In the rows, zero is written as 128.
Each path below is one point turned by a fixed rotation once a step. After each direction that follows a path, write how fast that rotation turns it, in degrees per step (0 if it stays still).
Each turn is a multiple of 5 degrees from 10 to 175, or 0.
Each row of a path follows its step; steps can be skipped.
path 1
step 0: [110,163,107,125,187,128,170,130,127,114,98,93,93,89,150,142,137,115,126,172,138,119,113,128,114,141,154,98,122,99,92,128,119,163]
step 1: [175,93,171,130,136,134,110,120,149,78,86,133,142,156,136,138,171,126,92,116,141,154,91,124,143,126,164,132,131,129,161,143,161,129]
step 2: [82,138,101,146,159,98,153,140,127,131,153,186,134,149,134,104,84,169,85,114,136,129,149,97,155,114,118,120,112,138,148,145,159,136]
step 3: [122,94,79,136,146,133,87,156,117,88,140,90,95,103,143,129,127,122,142,186,124,129,121,118,83,119,110,109,116,92,131,152,114,156]
step 4: [126,151,174,107,135,131,168,123,132,109,104,77,135,125,133,111,115,99,89,141,140,128,80,162,135,110,152,123,121,111,164,111,181,103]
step 5: [133,149,133,101,151,87,154,114,177,125,120,186,112,144,138,141,150,157,107,122,128,155,145,89,127,137,136,148,120,98,140,159,142,186]
step 7: [146,132,105,154,159,129,149,110,86,140,144,79,93,130,125,152,96,130,88,137,135,119,103,134,117,93,164,103,108,119,173,97,148,152]
step 8: [89,115,166,127,180,109,141,142,154,106,99,140,106,157,133,104,173,133,154,134,104,149,102,116,110,127,130,139,131,81,110,139,180,132]
step 9: [124,141,110,124,104,121,119,156,135,97,138,148,177,107,137,110,136,98,65,148,167,141,140,108,160,132,128,133,108,118,159,194,136,134]
step 10: [146,108,102,103,150,130,134,107,148,100,140,125,80,102,154,122,67,168,114,148,163,128,137,106,108,98,124,85,119,135,132,84,141,146]
step 11: [118,143,119,145,165,117,150,133,126,82,88,108,113,169,148,134,141,133,123,150,75,130,60,169,105,137,121,141,124,127,162,143,117,134]
[130,111,130,126,131,131,128,129,131,136,123,152,127,121,110,119,122,127,120,144,130,133,140,126,137,134,131,150,128,137,133,136,132,128] | 100
[126,124,133,142,121,126,145,122,134,128,123,137,128,129,134,120,124,127,132,107,106,142,118,128,124,121,115,139,121,135,133,125,137,139] | 115
[134,126,116,119,120,138,131,137,117,127,142,127,133,119,147,116,125,132,132,130,115,139,127,132,133,131,150,130,138,129,114,137,135,135] | 115
[119,151,129,138,123,132,135,123,117,133,122,138,122,118,120,116,132,141,123,130,135,129,114,142,127,120,130,121,127,133,128,147,120,118] | 160
path 2
step 0: [142,106,103,86,141,125,165,102,143,130,111,149,129,77,125,124,111,78,115,111,102,151,77,146,135,138,136,119,138,107,70,135,138,162]
step 1: [153,121,107,155,138,159,113,100,154,156,94,106,145,120,158,105,187,115,166,133,75,110,116,144,136,163,137,116,87,156,140,134,130,121]
step 2: [150,180,131,79,109,138,141,141,147,123,172,139,162,148,105,104,139,112,108,130,84,149,96,172,98,124,115,114,94,96,113,118,118,131]
step 3: [148,101,118,135,148,98,112,121,192,157,122,134,114,120,175,140,140,94,121,118,97,142,94,95,139,148,149,145,113,75,100,153,97,134]
step 4: [162,141,107,139,120,180,98,119,125,115,94,115,180,96,124,131,144,71,102,141,109,153,136,187,120,136,152,100,131,125,124,149,118,127]
step 5: [143,119,126,122,144,105,152,116,166,101,183,122,145,120,131,127,162,111,138,96,89,127,100,132,135,116,141,90,69,146,75,128,152,121]
step 6: [138,140,134,140,146,147,121,151,161,172,95,152,156,103,149,94,124,140,136,142,84,124,78,164,115,119,129,142,123,83,124,188,139,137]
step 7: [163,129,148,125,87,146,122,127,135,78,141,96,122,141,127,88,165,78,118,120,84,145,107,127,123,178,171,128,135,120,121,144,108,145]
step 8: [155,175,117,141,182,113,136,148,161,134,139,178,170,138,168,146,152,84,117,152,130,137,94,138,152,134,147,104,113,139,102,133,124,103]
step 10: [105,93,118,148,142,170,179,127,150,132,167,121,179,125,135,89,134,84,115,120,99,117,90,141,139,151,156,135,145,142,109,159,111,135]
step 11: [217,140,158,150,126,120,123,147,149,119,110,155,141,152,153,137,139,143,116,126,73,123,96,166,142,129,147,144,98,157,130,128,139,129]
[121,137,110,119,112,127,124,145,138,111,118,112,133,133,121,136,132,135,124,128,122,135,124,131,124,126,115,130,135,140,133,139,127,137] | 145
[113,128,119,123,149,114,146,130,141,124,129,124,128,130,135,138,116,126,132,140,111,122,129,119,139,128,142,129,129,131,131,123,125,136] | 145
[144,131,137,121,121,124,124,130,113,120,126,132,125,125,114,133,107,129,132,139,109,130,133,146,129,122,132,115,131,119,134,123,125,136] | 155
[112,118,132,142,116,138,123,129,142,127,123,131,115,126,126,123,114,120,122,130,123,121,125,131,135,137,118,135,145,111,114,126,129,137] | 110
[131,128,117,125,135,114,118,117,126,115,114,130,121,126,128,137,133,105,129,138,151,127,131,138,138,125,130,122,132,130,116,131,135,128] | 85
[132,124,131,108,126,125,126,127,133,122,135,123,128,141,134,124,128,134,137,133,133,113,128,149,134,139,131,155,127,118,134,134,128,117] | 80
[131,111,129,135,137,135,137,125,131,120,122,122,131,122,122,126,115,134,119,112,126,133,139,138,136,111,132,140,118,138,121,142,143,127] | 65
path 3
step 0: [120,96,120,149,138,106,131,110,142,118,104,124,134,143,179,145,96,154,121,168,131,83,159,137,100,130,108,144,90,146,151,139,147,148]
step 2: [120,113,130,127,114,96,106,105,126,109,93,61,127,123,166,102,177,120,113,138,111,101,106,141,139,104,152,147,139,138,118,150,112,121]
step 3: [140,157,148,106,120,131,120,122,127,94,74,138,140,135,136,102,137,154,120,112,69,118,123,173,127,124,146,126,161,148,130,144,112,152]
step 4: [134,154,167,96,91,129,130,124,125,101,108,128,146,112,148,130,133,161,163,110,153,115,141,170,163,117,144,106,123,83,123,127,108,125]
step 5: [146,86,173,73,111,114,126,126,135,112,139,129,138,137,111,137,119,153,123,122,139,110,185,150,100,96,152,114,115,126,140,154,143,135]
step 6: [138,92,154,123,118,117,93,130,122,123,108,145,124,75,91,158,113,106,151,149,150,141,154,152,96,154,148,119,133,119,137,161,100,132]
step 7: [133,76,126,96,135,83,103,83,133,156,106,137,145,86,130,157,135,111,112,140,129,137,99,117,149,130,160,120,104,121,124,141,135,143]
step 8: [154,115,120,101,142,103,109,144,101,151,114,138,145,110,132,162,95,121,96,136,72,137,112,159,134,116,124,157,133,130,128,100,86,165]
step 10: [147,142,168,90,153,113,145,127,159,153,157,110,106,149,161,112,146,104,133,146,99,147,167,145,130,118,135,131,117,129,141,120,129,171]
step 11: [130,163,141,130,139,119,103,153,130,151,138,127,101,117,162,114,134,113,155,160,140,146,147,136,94,111,172,153,164,94,116,163,123,147]
step 12: [109,124,113,119,131,138,111,130,138,150,111,164,137,123,177,105,143,116,133,97,131,139,127,108,105,129,208,112,117,117,155,142,151,152]
[139,138,131,124,138,135,126,129,128,124,131,125,131,127,115,129,121,135,113,145,111,114,132,132,112,119,123,147,126,134,133,132,141,136] | 140
[128,127,133,128,125,128,146,113,132,146,118,124,129,120,134,128,100,118,122,125,130,133,126,127,127,124,119,139,126,139,132,136,120,113] | 45
[132,141,137,140,124,142,124,140,116,123,131,114,123,113,123,139,126,117,135,129,133,127,124,138,129,138,129,142,122,116,130,121,109,128] | 155
[125,141,142,134,129,128,133,141,131,134,111,114,129,139,138,111,135,116,137,128,109,123,133,118,135,117,126,127,137,120,126,133,130,131] | 45
[139,132,110,129,133,134,129,115,133,113,128,125,130,146,148,124,128,111,125,126,139,134,125,138,116,128,126,138,136,116,131,128,129,136] | 35
[144,121,116,139,120,114,122,114,123,137,131,127,133,128,119,112,128,130,139,120,118,117,126,116,119,132,121,132,115,122,126,125,113,138] | 55
[147,121,131,121,138,117,128,141,133,129,125,115,134,131,130,116,113,134,136,134,131,125,119,133,127,147,145,127,134,129,133,115,136,116] | 0
path 4
step 1: [141,164,151,133,91,120,171,116,142,121,168,160,98,152,144,108,147,114,140,140,86,135,94,130,115,177,115,128,149,111,123,127,122,94]
step 3: [145,135,134,155,128,117,163,120,162,131,145,146,164,148,102,144,178,140,137,102,59,145,111,169,114,139,112,127,156,129,126,119,170,120]
step 4: [90,140,145,96,150,106,69,118,140,128,104,133,105,157,116,117,138,152,114,102,132,134,146,172,106,179,133,157,106,145,108,142,141,144]
step 5: [110,113,145,146,108,97,131,159,141,160,150,123,133,136,145,113,144,139,161,171,101,129,134,168,86,154,118,98,170,105,127,116,164,97]
step 6: [100,130,144,104,98,108,97,125,110,115,139,98,125,161,144,93,125,147,104,117,107,118,109,125,140,193,98,148,109,140,121,93,94,151]
step 7: [119,122,141,120,119,115,138,108,130,164,129,134,203,122,144,157,136,142,151,145,69,127,139,113,114,157,133,98,142,92,86,119,145,121]
step 8: [130,155,153,140,123,102,120,92,153,108,113,166,122,158,138,118,107,135,123,92,108,114,68,123,95,176,128,161,99,143,124,106,131,142]
step 9: [114,163,122,110,133,125,120,149,172,158,124,166,128,131,137,138,156,161,150,183,114,156,152,119,94,149,134,94,107,106,98,127,149,144]
step 10: [142,134,129,166,112,110,103,148,164,112,128,107,129,140,127,94,162,148,99,118,113,111,68,156,99,135,94,126,113,134,137,82,133,152]
step 11: [102,156,140,87,144,159,102,134,99,164,112,103,153,161,124,149,160,164,132,129,100,154,159,146,108,135,109,104,112,133,91,103,138,123]
step 12: [125,133,161,158,131,93,91,107,122,140,107,108,136,116,143,109,125,131,129,120,115,76,69,154,85,149,139,111,129,123,114,115,133,80]
[132,126,115,122,144,136,148,140,121,141,124,141,132,131,140,140,134,123,131,132,123,132,139,129,119,134,118,115,146,132,126,127,125,126] | 170
[122,115,128,125,121,114,136,123,135,123,141,131,124,131,120,124,130,121,125,121,124,133,146,140,140,146,131,141,147,125,130,143,133,131] | 20
[123,132,126,132,117,121,131,144,138,128,135,134,103,128,134,113,127,128,131,153,144,129,128,123,125,137,128,119,127,126,137,128,121,126] | 90
[143,136,121,124,117,129,145,131,142,136,130,147,131,121,130,126,131,126,123,117,132,135,120,113,127,128,141,141,120,118,113,127,129,139] | 55
